0: [ 74 136 149 163 123 214 102 150 112 107  60  78  94  98 143  48]
1: [ 72  96 111  14  59 142  50 210 220  94 116 108  76 195   0 111]
2: [125 158 193  87  49  93 107 167 191  99  95 149  57 148  93  86]
3: [206 141  56 122 174 116 170  98  93 131 179 183 207 102 146 139]
4: [ 86 124 112 138 140 147  79 175 106 133  83 160  63 127 148 108]
5: [154 138 165 134 163 165 128 142 132 149 154 118 214 125 112 109]
6: [145 113  80 202 148 165 156 108  77 146 130 115 180  88 167 156]
7: [142 112  93 150 120 101 137  82  76 125 104 150 219  90 195 128]
8: [151 114  93  92 117 139 102 153 136  82 131 168  16 114 125 229]
9: [100  66 162 186 119 165 163 153 134 141 125 104  70 120 165 178]
10: [ 78 127 157  88  74 163 151 176 181 169 158  38 137 173  92 152]
11: [ 98 131 135 145 130 164 114 139 162 107 132 109  73 119 174 112]
12: [120 183  36 159 187 192 142  93  84 148 156 148 234 102 157  78]
13: [  7 167 190 116  93 193 152 210 211 144 127  26   0 204 110  80]
14: [141 127 176 139 109 104 194  97 121 169 154 126 206 165 132 107]
15: [ 38 181 169 111  84 179  18 166 192 153 110  64  16 180  94  87]
16: [114 123  82  98  69 213  48 183 157 146 108 194  83 151  70  56]
17: [ 78  68 117 137 137 110  97  91 148 115 119 156  51 129 153 102]
18: [ 66 164 214 171  81 171 112 181 175 172 156   3 101 168  89  87]
19: [ 94 125 142  85  91  94  84 188 146  70 100 132  41 116 141 132]
20: [108 121 152  98  92 150  86 187 143 122 106  73 100 138 123 141]
21: [175 171  85 169 126 139 213  77 119 150 176  97 188  99 164 115]
22: [116 148 109 176 202 188 234 116  56 167 184 111 210  96 180 148]
23: [154 138 125 170 129 116 137  82  77 117 127 149 217 127 160  95]
24: [156 180 119  89 123 163 116 156 193  81 121 156   9 142 117 112]
25: [188 121 121 107 125  71 186 129 142  92 112 202 118 100 114 155]
26: [220  87 113  21 120  65 143 121 118  77 122 198 174  74 132 165]
27: [108 120 132 158 118 122 145 120 136 153 149 104 146 136 150 108]
28: [ 75 164 237 137  63 105  76 183 214 109  63 109  65 178 127  53]
29: [ 93 143 113  85 119 162 182 141 190 171 193  95 167 203  41 124]
30: [144 170 117  81 109 148  94 126  89 145 131 132 156 175  98 116]
31: [150  73 144 146  84 123 123  97 106 152 127 145 114 111 147 128]
32: [ 59 105  97 161 114   8 170  83 154 163 155 148  91 126 141 125]
33: [133 114 191 127 105 117 141 140  90 163 124  90  43 159 105 130]
34: [ 76 150 165 171 129 133 106 176 132  90  81 123  76 117 177 122]
35: [ 72 115  80 169 108 174 104 108 118 106 108 130 191 121 147  58]
36: [172 127  60 157 150  93 163 132 101 119 111 175 152 102 170 176]
37: [ 11 168 198 139 125 172 136 164 149 129 106  92  57 115 145 137]
38: [162 109  62 238 198 125 144   2  52 119 121 157 206  48 242 138]
39: [114  82  91  81 125 109  99 179 179 120 153 137  59 166  92 195]
40: [101 130 151 121  84 132 139 151 148 121 112 117  92 134 137 142]
41: [161 202 144  96 169 111  50 114 120  64  61 164  77 128 163  40]
42: [170 189 209 118 174 178   1 142  97  76  79 172  32  99 184 119]
43: [ 93  87 112 154 146 107 149 105  87 149 156 118 190  85 125 156]
44: [ 69 115 146 107 111 189 142 161 140 152  98  90 110 142  91 136]
45: [196 159 129 105  78 129 169  70 146 126 128 146 193 134 142 130]
46: [ 98 146 148 147 135 169 170 160 128 148 118  96 105 138 111 120]
47: [198 142  72 166 157 161 122  67  51 144 128 192 192  87 173 159]
48: [141  93  93 166 210 144 139 127 116 119 156 132 145 119 202 183]
49: [138 141 120  99 129 147 179 111 166 123 135 103 165 132  91 153]
50: [134 166  65  87 141 136 143 140 104 109 129 156 160 110 187 133]
51: [171 105 183   0 117 115 135 204 186 167 179 136  92 201  24 153]
52: [173 144 124 179 220 130 111 106 119 119 134 145  83 109 192 124]
53: [121 180  97 122 203 226 118 168 183 136 154 159  17 134 167 150]
54: [150 165 157 197 132  80  92  68 103 133  91 140  85 125 158  66]
55: [ 29 146 141 158 142 151 153 150 128 154 156  50 209 116 135 147]
56: [171 105  58 175 234  87 181  87  42 135 155 189 201  70 130 159]
57: [139 106 127 132 130 167 151 114  89 159 137 132  89 118 122 139]
58: [ 74 114 109 179 150 148 144 119 125 124 131 137 120 119 148 145]
59: [ 59  78 162 100  37 166  93 178 192 147 123  38  81 175  52  81]
60: [144 124 189  78  56 160  96 150 176 117 102 118  92 162 108  94]
61: [121 157 157 117  92 140  62 148 188  59  80 128  24 138 139 105]
62: [119 156 171  23  67 107  51 184 153  88  93 145  11 112 107 134]
63: [104 125  96  97  67  86 177 120  96 183 177 112 191 181  98 107]
64: [149  61  21 129 201 140 132 110  95 143 208 140 159 110 202 236]
65: [125 113 109 146 137  81 140 159 129 133 114 131 183 120 114 132]
66: [166 127 120  56  87 131 184 148 200 147 163 140 118 168  53 172]
67: [195 122 107 124 128  49 101  86 110  70  91 190 149 129 128  95]
68: [132 147 147 103  83  62 130 148 142 133 118 118 158 152 109 145]
69: [ 75 186 241  66  48 140  88 202 169 132  68  68  89 165  62  77]
70: [162 109  92 142 148  90 119  28  58 100 101 181 117  84 156 145]
71: [168 113 130 117 126  83 180 121 131 107 121 177 126 107 117 153]
72: [165 111 160 146 139 131 130 124 137  90 123 121  61 136 121 173]
73: [117 135 144 156 121 131 183 146 161 175 149 109 125 118 126  94]
74: [177  91 153 132 123 146 132 134 137 135 108 135  96 138 115 126]
75: [180  61  97 105 130  61 175 108 158 115 161 190 105 155 146 164]
76: [ 96 125 175 188 124 178 129 132 110 168 162  76 155 142 114 164]
77: [ 53  91 162 172  68 162 112 156 165 126 128  90  54 111 107 101]
78: [163 160  96 150 210 124 178  68  64 110 141 128 240 100 178 167]
79: [111 123 154  95 133 131 139 162 187 142 135 129  20 144 119 125]
80: [ 87  77 179 140 137 162 173 116 108 171 154  67 188 122 112 145]
81: [250  93  47  33  67  76 148  55 135  96 126 248 228 152  73 155]
82: [119  94 104  52 103  80 120 190 144  78 140 135 113 140 104 168]
83: [193 139  39 141 121 173 117  70  87 111 114 187 133 114 163 149]
84: [133 130 112  60 119 130 139 146 154 116 136 148 119 157  71 158]
85: [190 112 128  55 115  83 132 131 121  85 122 171 166  90 131 141]
86: [ 72  73 130  76 130 138  52 220 213 113 172  86   3 123 123 222]
87: [ 80 129 213 108  49 170  97 186 194 132 105  82   1 155  93 130]
88: [170  77 119 173 128 134 166 149 166 119 155 153  68 117 144 194]
89: [137  57 146  70  60  51 168 128 183 128 143 133  61 168  81 173]
90: [105 183 225  79  72 160  61 188 174 167 117  55  40 157  88 104]
91: [111 150 194  59 115 170 101 206 224  92 108 138   0 152  61 161]
92: [  2 173 255 152 101 143  54 159 143 110 108  38  51 103 133 109]
93: [152 124  62 149 149 121 112  77  73 129 113 173 252  92 202 112]
94: [113 169 179  93 116 162  55 171 142 128 118 106  33 153 141 108]
95: [175 110 149 143 107  61  98 136 155 136 136 170 107 149 123 138]
96: [131 128  87 138 128 117 172 102 115 151 154 110 212 157 110 114]
97: [179 162 110  90 107 114 116  95 148  86  93 185  93 123 120 103]
98: [208  64  46 146 171  60 205  39  60 129 189 168 228 146 138 122]
99: [203 156  86  89 163 111 155  86 134  94 137 150 115 132 137 157]
100: [160  73  97  55  61  53 120 113 185 125 153 167 160 160  60 170]
101: [ 62 176 184 133 153 144  75 205 127 129  88  72  90 161 108 116]
102: [143 127 105 123 157 147 129 109  84 110 142 175 185  78 170 120]
103: [ 62 128 183 199 114 221 127 170 134 164 151  56  96 125 132 151]
104: [195 145 138  78 124 100 117 118 134 118 133 172 167 154 112  99]
105: [122 123 128 192 121 129 169 112 114 185 139  90 157 163 155 118]
106: [135 141 147  92 120 125  75 160 156 118 109 141  85 129 132  98]
107: [172  59 117 120  80  64  93  90 122 125 126 203 104 155 135 130]
108: [132  64 166 111  74 143 154 132 152 129 135 104 139 129  80 168]
109: [109 151 153  70 103 131 129 179 185 140 130 111  97 161  53 149]
110: [136 160  82 113 178 127 196 106 123  78 137 167 109 117 148 199]
111: [129 139 199 115  87 109  67 124 160  81 105 100  97 128  91  96]
112: [181 101 144 123  71  22 116 117 149  88 121 153  22 135 124 150]
113: [ 17 113 230 150 112 154  88 189 140 167 126  30  87 159 105 141]
114: [141 158 100 172 174 117 128 157 110 127 136 157 117  87 177 147]
115: [ 99 121 117 159 131 145 104 118 112 102 103 119 148 133 131 115]
116: [113 194 107 238 184  97 157  40  47 158 140 125 255  86 178 129]
117: [114 146 141 121 111 123 131 138 160 126 107 128 127 158 109 138]
118: [144 108 206  78  61  97 105 170 207 104  96 117 113 164 104 106]
119: [130 126 190 140 118 203  99 212 158 152 125  88   0 130 103 217]
120: [ 77  91 177 135 128 139 164 146  99 161 149  39 124 136  99 156]
121: [ 83 204 165 123 117 176  86 153 142  99  98  98 100 151 166  46]
122: [143 110 183 126  69 109 110 146 160 188 132 112 126 175  62  78]
123: [237 132   0 175 153 175 133  18  32 108 133 228 179  79 203 169]
124: [157 116  95 142 126 122 168  82  82 126 156 151 237 117 146 144]
125: [ 82 129 173 128 145 160  93 172 142 132 142  72 137 138  86 124]
126: [143 173  79 164 173 145 165  84 131 121 148 190 185 120 162  81]

[228  72  41  53 129  55 200  90 115 112 168 211 146 151  98 214] 75 81
[138 158  96 151 217 145 179  88  87 153 156 122 244  81 200 158] 78 22
[157 147  77 148 143 108 153  82  59 135 165 149 237  95 153 124] 124 23
[219  37  33 123 166  44 166   0  84  93 153 191 221 121 122 183] 98 56
[143 120 120 140 142 144 178  92 138 117 119 135 170 115 144 181] 49 71
[107 149  98  93 176 134 186 160 146  83 124 148  79 127 135 204] 110 84
[ 35 156 176 130  96 176 134 193 189 146 126  48   5 189 101  95] 13 87
[147  60 120 143  85  78 111  31 159 120 129 185 109 118  71  98] 107 31
[ 85 218 173 173  89 152  76 165 144 128  56  99 120 134 179  69] 121 34
[140 206 255  45 166 178  48 211 127 116 105 113  42 143 120 107] 94 90
[110 134  98 110  88 211  71 168 142 139 110 171  98 143  92  74] 16 106
[162 123 169 109 115 137 141 140 138 128 110 138  90 115 121 142] 74 40
[110 149 152 129 118 153  61 132 125 128 104 135  80 148 131  90] 106 94
[120 152 179  98  61  53 108 163 158 131 110 108 143 166 112 132] 68 118
[173   0  60  97 183 100 136 118 110 119 169 190 123 101 148 249] 64 75
[109 122 198 139 111 131 117 148 107 153 108  83  34 156 108 121] 33 40
[122  94 158  99  74 105 135 144 190 163 126 125 133 158  74 117] 122 117
[ 97 116 183  57  58 128  99 193 243 105 112 130  11 177  40 139] 91 87
[ 90 125 114 162 137 162  97 160 115 140  99 141  66 125 153 118] 4 11
[150 108 146 148 148 156  95 138 129 154 116 148 104 128 123 166] 74 57
[ 79 136 106 162 135 145 164 107 123 161 152 106 152 124 160 104] 27 105
[173 120  96  68 108 130 187 128 187 141 166 151 136 161  65 169] 66 84
[161  24  91  28  37  28 134 105 195 126 104 167 117 193  35 133] 100 89
[221  87  33 197 187 142 180  23  63  84 145 232 197  43 194 204] 123 47
[127 166 245  70  75 135  75 221 140 145 123  83 122 176  55  65] 69 90
[188 154  76  77 154 112 167  98 150  98 140 144 134 123 124 161] 99 110
[ 26 126 206 173  40 130 117 164 189 178 165  24  59 145 105  92] 18 113
[116 131 152 142 114 138  98 130 125 160 145 112 115 144 154 121] 27 40
[192 105  86 114 170 128 117  88 112 122 143 163  84 116  97 210] 99 72
[156  89 175 184 185 243  90 132 179 143 144  73  28 132 120 238] 119 9
[155  70 132 137 237 131 141 149  88 120 138 135 161 116 130 158] 48 43
[142 102 136 167 160 132  76 128 109  96  54 181  64  90 192 110] 4 52
[ 74 118 175 126 115 132 123 155 138 113  80  94  70 119 120 112] 40 34
[139 172  51 111 179 110 182 123 102  72 114 176 132 102 159 186] 110 36
[124 123 172  85  60 158  99 141 154 120 100 105 102 148 115  85] 60 20
[126 146 127 166 112 106 152 100 140 133 139 117 147 122 129 101] 27 73
[105 187 157  96 129 190 161 184 155 154 134 104   0 189 106  89] 79 94
[178  31 149 133 102 115 162  63 150 121 138 117 167 105 137 141] 31 108
[ 87 177 187 169 172  99 101 163 142 103  71 125  42  79 200 124] 34 11
[121 182  21 194 228 160 100  69  89 118 130 136 189  96 173  71] 12 126
[112 157 167 120 138 109 111 147 163 103 129 103 107 179  79 106] 117 109
[ 47 148 223 148  95 110  69 141 147 114 117  73  68 116 133 121] 92 37
[153  95 113 131 123  97 157 136 105 145 129 131 175 134 142 141] 65 27
[109 121 174 169 119 182 135 136 108 166 169  94 138 137 115 164] 76 80
[152 139 119 180 138  95  95  62 101 131  99 159 114 115 151  80] 54 70
[163 130 136 128  99  54 101 134 160  84 125 160  87 129 119 132] 95 112
[197  45 125 104 126 121 172 115 130 151 151 153  61 125 122 237] 88 75
[128 177 181  52 111 182  68 159 102 130  88 144  40 128  89 137] 94 62
[130 107 158 159 138 104 133 120 127 122 151 118 149 149 126 138] 27 65
[150  81 119 211 177  89 140  47  63 100 107 181 161  47 174 113] 70 38
[ 54 168 239 179  74 180 104 204 187 169 159   0  98 172  80  92] 18 113
[ 54 133 184  95  45 156 102 184 195 147 121  50  99 178  60  56] 59 69
[189 116  79  54 136 128 102 138 151  56  95 225  94 128 120 101] 97 85
[107 128  95 203 162 158 167  55  77 172 159 127 179 105 158 113] 6 105
[135 108 130  98  81  76 109 148 129 124 116 117 118 149 103 109] 68 117
[155 122  91 170 184 116 139  73  73 131  98 174 133  82 157 133] 70 36
[ 96 181 126 248 207 133 133  89  78 122 117  82 198  74 206 106] 116 6
[107 130 118 154 180 168  99 164  84 162 110 104 160 127 162 111] 115 27
[138 138 125 181 168 124 105  75  79 130  82 165  92  88 155  85] 54 52
[188 109  32  95 116  82 140  78 101 136 153 175 182 113 132 141] 3 124
[133 192 142 128 113 125 140 109 176 121 135  66 208 127 125 124] 49 5
[176 127  28 217 222 160 188  24  27 107 150 151 255  36 229 157] 38 78
[ 92 148  10 164 213 110 196  90  90 118 123 178 149 139 161  80] 126 12
[ 80 119 158 110  87 153 138 159 164 171 135  47 127 149 119 148] 10 44
[140 100  81 196 241 168 140 120 112 116 165 129 120 114 243 196] 48 52
[ 86 101 109 130  91 135 126 140 132 166 155 105 139 138  99 111] 27 73
[143 103  88 150 145 123 168  94  62 131 163 144 242 114 164 151] 124 7
[154 118  60 231 186 126 147  21  58 130 132 159 209  67 226 117] 38 93
[186 117  86 230 191 126 124  20  58  52  59 178 162  38 229 110] 38 70
[121 100 140 112 109  77 137 145 119 116 124 107 164  88 110 129] 65 68
[ 72 118 173 129 153 156 106 178 146 138 155  55 160 136  73 135] 125 120
[124 114  93  99  88  88 162 124 104 158 159 129 181 162 109 120] 63 96
[117 134 145 142  95 127 156 109 120 153 132 110 173 143 152  99] 27 105
[138 114 159 112 102 165 134 144 112 149 174 143  86 130 121 149] 57 74
[107 161 180 107  65 132  59 161 220  51  87 118  15 154 134 113] 61 2
[134 122 127 105 105 163 129 105 104 171 115 173  85 129 130 131] 57 31
[ 93 116 117 119  83  45 133  88 147 146 137 106  53 170 111 120] 32 89
[195 133 127  74  92 123 182  98 137 121 112 168 175 108 104 139] 45 85
[108  97 138 148  97 135 147  98 133 151 123  97 129 114 143 119] 27 31
[121 132 124  87  91 122 131 101 131 128 140 126 135 149 118 116] 117 30
[ 91 164  63 158 175 186  34 148 148 114 128 153  94 120 131  67] 4 11
[187 113  64 219 205 124 122  43  67  68  75 180 156  34 228 140] 38 70
[ 55 122  70 184 115 203 101 110 109 105 101 127 213 112 133  55] 35 115
[ 81 160 178 121  75  92 127 133 114 162 119  72 200 117 150  28] 27 14
[109 102 139 156  99 125 142  67 110 162 124 101 158 110 136  88] 27 31
[ 65 172 191 227 113 224 146 172 107 154  98  80  59 129 166  98] 103 37
[134 191 101 186 186 175 168  53  71 161 134 119 229 101 169  51] 12 126
[129 136 144 138 137 157  93 129 113 125 117 128 111 138 137 109] 115 106
[ 82  93 150 161  79 142 119 147 155 134 135 103  83 120 102 105] 77 40
[152  97 104 187 164 136 149  99  53 163 168 137 131 115 164 157] 6 48
[ 98 149 150 113 195 189  87 220 142 115 103  80  96 159 126  81] 101 125
[105 164 184  75  90 116 112 158 159 131 147 116 113 188  82  96] 109 60
[138  83  73  90 101  92 121  74 127 129 121 174 153 135 111 147] 107 71
[ 97 137 118 155 171 115 149 129 147  96 115 132  82 123 157 155] 58 11
[108 111 155 130 121 101 107 124 107  93 116 132 132 123 115 124] 115 117
[148 140 108 145 141 118 111 120 185 139 148 108 110 117 110 164] 117 49
[108 100 143  68 106 180 118 142  88 131 123 114 116 148  89 123] 44 30
[153 144  95 183 144  59  79 116 117  81 108 196 148  98 178 111] 67 114
[ 11 213 153 140  87 245  28 190 176 133 105  35  91 185  88  13] 15 121
[255  33   0 108 155  34 209  72  98 136 194 229 255 106 142 192] 98 3
[119 153  75 133 140 187 146 103  76 114  95 108  73  85 153  89] 57 115
[153  69 100 125 133  83 171 104 149 120 157 176 117 146 147 156] 75 71
[ 77 181 182 150 155 162  85 191 105 118  86  87  84 146 128 153] 101 34
[120 202 229  33  66 174  72 153 170 145  96  56  21 159  85  82] 90 69
[134 129 194 127 124 114 160 122 117 156 146 122 166 158 127 113] 14 27
[131 145 139 105  91 107 133 140 172 118 103 144 120 164  84 150] 117 84
[ 92 112 146 106 136 133 137 141 107 122 102 110 160 122 127 110] 115 27
[123  64  48 111 189 149 162 188 139 148 199 124 127 125 121 242] 64 48
[157 159 116 136 183 136 161  95  80 114 134 105 191 123 155 160] 78 124
[104  39 182 146 121 110 185 137 130 180 163  84 172 121 109 142] 80 120
[170  81  66 169 163 108 191  67  83 139 150 144 220 115 170 147] 124 98
[110 130 100 209 162 162 158  55  76 162 153 128 149  91 156 122] 6 58
[146  90 136 193 137 150 134 151 168 110 135 133  56 120 158 181] 88 72
[121 115  66 141 160 131 204  71 125 150 143 120 158 128 143 115] 96 21
[145 163  69 133 168 137 144  77  98 104 117 201 179 115 130 106] 126 102
[169 167  88 149 218 131 186  64  63 121 144 111 248 111 166 177] 78 124
[102 159  37 149 194 115 180  97  99 125 127 170 147 142 154  76] 126 50
[ 67 112 176  94  88 182 121 171 167 139  76  95  68 158  86 121] 44 20
[180 109  81  65  79 116 123 134 159 148 122 150 198 127  96 110] 104 85
[122 185 129 141 125 124 122 114 122 104 121 129 151 123 131  89] 115 117
[208 207 124 160 142  35  77  72 127  63  95 193 104 133 141  76] 67 54
[148 134  99 177 133 149 147 121 105 129 123 115 152 111 159 153] 6 58
[119  25 146 124  71  83 132 114 178 141 159 140  69 117  75 111] 89 108
[189 136 130  89  62 101 131 124 149  78 135 160  94 134 110 143] 97 71
[ 88 123 209 114  56 171  87 190 195 130 125  77  20 146  92 137] 87 90
[151 187 155 142 131 145  68 123 125 110 103 147  54 100 126 108] 106 94
[126  95 134 131 127 153 135  86  92 163 128 139  77 120 120 110] 57 31
[160  87 131 155  99 122 119 100 108 146 121 146 132 120 159 125] 31 74
[ 39 195 229 126 151 148  60 233 113 118  68  53  72 168 109 127] 101 92
[ 73 147 114  98 111 104 132 149 183 112 111  98  67 187  43 103] 109 117
[126 110  96 145 140 157 156 141 122 112 144 137 134 130 144 160] 58 57
[ 30 118 209 142  96 150 116 182 161 141 110  57 107 151  76 112] 113 125
[100 201 209  89  92 150  63 192 168 153 112  64  51 139 106 109] 90 94
[166 103 129 190 140  87 142  43  97 156 163 167 177 109 124  91] 23 124
[188 136 136 109  78 143 111 207 165  95  80 167  61 127 151 106] 106 24
[ 70 138 153 136 136 151 166 169 140 125 120  72 132 143 131 151] 46 44
[143  44  72  57  71  52 153  91 178 136 117 162 126 178  57 133] 100 89
[100 135 114 162 125  87 150  76 138 152 166  98 150 118 166 119] 27 105
[154 160 105 223 232 143  73  94  47  70 104 200  99  68 210 159] 52 114
[ 73  81 172 171  93 155 102 156 133 132 109  85  74 121 112 112] 77 40
[190 149 148  61 118 150  95 138 133 146 123 176  71 154 136 128] 106 74
[231 124  24  95 144  89 129  60  94  96 127 230 221  88 164 158] 3 47
[110 125 133 135 116  78 150  89 143 138 152 110 147 106 143 144] 27 43
[126  37 139  80  89  46 144  67 166 107 156 150  71 189  67 146] 89 100
[189  77  97  47 152 131 214 144 163 153 181 134  76 167  36 195] 66 84
[202 129  34 140 239  50 186  44  49  89 124 237 255  67 183 176] 56 78
[147 119  73 147 127 105 151 134 111 131 122 159 143 114 151 158] 36 65
[151 144  96  59 118 114 134 128 154 113 130 154 130 158  76 150] 84 117
[ 65 136 136 179 174 189 157 144  94 181 146  59 173 100 191 131] 55 76
[127 120 116 154 124  73 128 170 137 145 112 118 181 112 100 118] 65 68
[143 142 157 165 116  76 108  79 116 143 107 135 115 139 143  80] 54 27
[145  71 109 139 109 130 116 105 107 159 142 146 135 114 136 129] 31 57
[182 112 174  93 106 120 124 133 143 115 103 153  89 105 128 150] 74 72
[161 140 162 157 120  82 128  67 104 129 118 135 127 124 150  96] 54 31
[ 98 128 209 133  68 188 101 175 140 121 120  93   9 141  85 108] 87 77
[226 118  38  91 127  82 131  63 109 106 134 217 217  96 160 156] 3 26
[150  73  88  81 174  66 140 115 153  73 140 202  75 123 125 194] 75 25
[129 143 150 145 130  95 106 118 102 100 117 155 126 135 148  95] 115 54
[ 94 100 173 123 130 131 150 142 136 120  98 102  88 126 125 135] 40 46
[ 89 106 111  73 127 136 142 142 165 125 123 159 109 119  94 159] 84 117
[119 109 194  61 100  89 137 162 171 110  94 131  87 130  68 178] 109 118
[ 86 102 153  97  67 133 132 165 169 139 134  72 150 179  93 150] 10 108
[ 97 145 102 158 140  86 113  96  95 109 107 131 205  79 206 106] 7 23
[105 146 142  63 127 119  79 170 114 137  96 118 107 119 101 107] 106 20
[170 113 171 153 164 148 143 115 123  89 131 114  55 131 129 199] 72 88
[176 138 107 161 138 118 119 120 121 131 114 144 195 144 162 116] 23 65
[111 165 144 101 139 166 156 180 151 131 138 123   9 165 112 114] 79 24
[105 164 122 199 164 139  96 151 119 111 118 121 108  92 185 138] 114 34
[198 110  64  60 137  86 171  84 118 142 209 186 228 115  79 145] 3 124
[ 87 164 228 139  80 118  70 180 189 106  75 100  65 166 130  69] 28 2
[ 68 148 159 169 124 141 120 194 136  97  96 112  87 117 176 128] 34 11
[126 132 144  34  86 135 128 171 180 126 137 122 105 177  44 149] 109 84
[ 54 169 189  36  60 182  89 234 255 116 183  96   0 204  57 233] 91 87
[107 130 107  96  66 188  52 180 161 138 102 169  82 155  75  71] 16 106
[114 153 161 119  86  74 119 140 136 136 114 107 162 143 134 133] 68 117
[ 92 110 213  86  73 147 137 171 177 165 144  36 132 194  45 108] 10 59
[ 52 161 107  95 124 120 140 155 202 108 111  91  48 197  27 103] 109 79
[ 84 100 164 101  90 153 167 155 176 160 145  55 121 151 111 171] 10 44
[ 94 118 172  78 130 144 145 175 204 146 140 118   0 154 118 132] 79 91
[183 135  69 169 127 103 101 102 142  82 130 151 203 138 155 126] 23 67
[111 121 163 157 128 171 119 130 115 154 146  94 156 147 108 148] 76 125
[134  74 120 123 154 151 150 112 103 159 114 115 188 119 123 139] 43 80
[ 65 192 189 184 125 116  73 171 159  88  61  95  21 107 164 114] 34 61
[ 88  68 129 140 122  91  87  70 144 111 119 174  82 143 143  63] 17 107
[134  97 119  72 124 100 112  82  99 121  92 191 148  93 133 139] 85 71
[107 140 165 117 106  75  71 140 162  91 108 151  81 143 142  61] 106 111
[ 62 123 182 167  67 134 133 139 175 163 155  57  90 134 117 116] 77 18
[120 110  97 178 139 127 109  91  91 104 102 137  95 100 161  80] 115 58
[196  87 125  69 108 126  91 135 118 119 143 125 148 135  94 106] 104 74
[141 111 139 126 127 171 149 100  78 178 132 125  75 114 111 126] 57 74
[127  93 170 103 106 145 134 141 134 122 141 114 125 119 101 164] 108 40
[154  64 143 106 168 116 194  94 126 126 134 138 149 133 141 188] 71 75
[ 62 189 178 183 143 127  79 175 152  85  58  95  27  99 181 143] 34 37
[204 120  84 124 171 144  90  86 108 124 141 171  47 114  89 218] 8 72
[129 129 132 141  87  74  98 126 161  90 105 117  93 136 100  73] 111 106
[119 138 135 105 116 162 180 120 173 134 134  90 179 135  77 148] 49 117
[ 71 177 123 161 156 136 119 148 102 113 104 116  81  98 205 119] 34 11
[118 189 117 160 148 147 146 109 136 123 132 148 155 139 147  65] 126 27
[172 126 105 172 145 109  85  64  90  94  84 190  92  83 189 131] 70 52
[193 140  54 124 153 115 211 100  82 152 168 179 185 132 151 155] 3 124
[186 100 184 109 111 135 100 155 127 133 115 150  93 167 121 139] 74 95
[139 111 109 199 181  93 125  72  76  91  98 175 150  55 178 111] 70 7
[168 148 143 119  61 136 149  84 159 117 128 146 161 132  91 128] 45 49
[138 126 100 145 119 113 136  98  95 126 108 138 211 107 199 121] 7 23
[166  75 116 144 172 147 147 111 138 152 200 136  96 128 134 222] 88 48
[115 121 121 101  99 152 129 134 119 117 109 109 149 153 111 140] 117 115
[ 90 116 145 119 102 113  90 174 136  89 107 128  55 116 135 117] 19 106
[120 126 121 134 132 139 144 134 125 124 155 126 162 113 139 123] 27 115
[143 181 122 143 136 106 136 100 116 101 129 132 179 123 119  96] 23 115
[118  84 134  82  88  86 100 176 135 101 102 142  92 100  82 162] 82 19
[ 94 201 135 168 131 133 127 131 137 110  99  70 137 127 168  62] 121 115
[173 199 123 116 145 143 120  92 125 112 123 150  92 141 163  88] 97 99
[112 133 135 123 125 171 182 121 157 141 137  87 184 125 106 137] 49 80
[ 92 113 108 126 113  90 156 146 123 155 174  94 140 161 147 118] 27 105
[124 162 102 164 172 108 137 178 140 122 132 149  90  75 172 144] 114 58
[124 177 170 101 194 156  90 159  93 103 142 141 100  91 175 148] 114 52
[159 149  41  94 128 179  54 130 133 146 112 155 178 124 112 103] 30 50
[177 150 126  27  65  84 123 111 124 120 132 189 156 127  62 101] 104 85
[155 129 116 231 173 125 166  92  49 125 139 133 155  85 184 112] 6 23
[177 168 101 125 151 141 136 100 176  85 138 179   0 130 137 169] 24 8
[194 106  69  86 125  78  63 128 165  39  88 221  50 137 139 123] 97 67
[177  81  47 158 139  66 215  12  85 171 207 154 255 131 119 167] 98 124
[108 160 112 144 101 157 118 147 134 165 139 113 186 154 122  60] 27 35
[143 105 101 132 118 100 135  36  69 115 113 163 107  95 136 135] 70 31
[217 150  58  91 174 120 179  80  38 143 170 175 255  96 161 159] 3 78
[150  91 143 156 138  53 149  69 109 139 137 128 189  97 131 138] 43 65
[104 125  88 159 189 106 158 155  85 116 142 122 143  83 167 148] 114 48
[ 55  61 202 178  63 133 157 140 205 169 172  56  17 142  95 132] 77 87
[147  91 113 115 111 128 175 124  98 171 169  93 195 151  90 149] 96 63
[151 187 134 115 172 131  73 111 115  91  82 141 113 138 160  57] 41 106
[174 167 117  58 101 129 117 106 169  79  79 181  70 139  98 101] 97 24
[125 168  66 196 255 206 116 118  76 141 130 176 175 101 174  91] 12 126
[139 138  98 101 183 153  87  50  71  90  96 192  65 133 174  30] 41 97
[100 149 167 160 140 109  71 130 125  77  50 144  74 119 167 107] 34 4
[ 65 114 108 174 129  48 159  89 128 150 154 132 113 118 145 123] 32 27
[111 148  98 177 119 161 143  87 104 171 187  86 255 163 126  76] 96 105
[164  30  74  74 127  68 137 128 143 140 162 177 133 147 113 178] 75 100
[ 50 130 212 123  58 191  69 216 195 129 107  81   0 186  91 154] 87 15
[109  97 152  97 136 149 171 144 168 151 155 115  30 147 134 140] 79 40
[ 98 152 172 129  87 124 140 121 140 162 132  86 167 164 129  78] 27 73
[179 113  97 141  95   3  94  84 133  73  86 175 114 130 142 119] 67 107
[ 98 176 150 122 125 160  93 151 143 105 108 108 100 141 157  72] 121 11
[100 138 119 162 112 105 142  77 128 138 151 106 131 104 168 128] 27 58
[ 92 115 191 107  99 171 157 188 214 160 146  78 175 144  65 135] 10 125
[ 48 121 187 139 118 142 123 181 152 134 124  75 110 143  90 133] 125 44
[ 63 116 129 238 196 220 141 174  73 176 165  20 114 114 215 143] 103 76
[ 55 122 200 192  80 209 128 112 138 161 114  64  73 133 143 120] 103 77
[ 99 140 137 120 156  87 145 177 107 143 126  94 145 118 103 169] 65 68
[119 154 170 100  65  68 112 149 152 131 119 111 156 168 110 125] 68 117
[107 172  95 219 183 127 103 128  91 116 118 133 157  79 198 120] 114 6
[161  88 113  54  72  61 101 120 183 117 140 165 127 161  68 151] 100 84
[106  52 149  85  91  83 143  95 165 121 138 131  73 182  68 142] 89 108
[ 71 179 203 184 115 188  91 172 146 148 160  27 107 155 122  91] 18 103
[217 154  54  98 165  94 161  94 101 124 172 208 186  98 137 128] 3 99
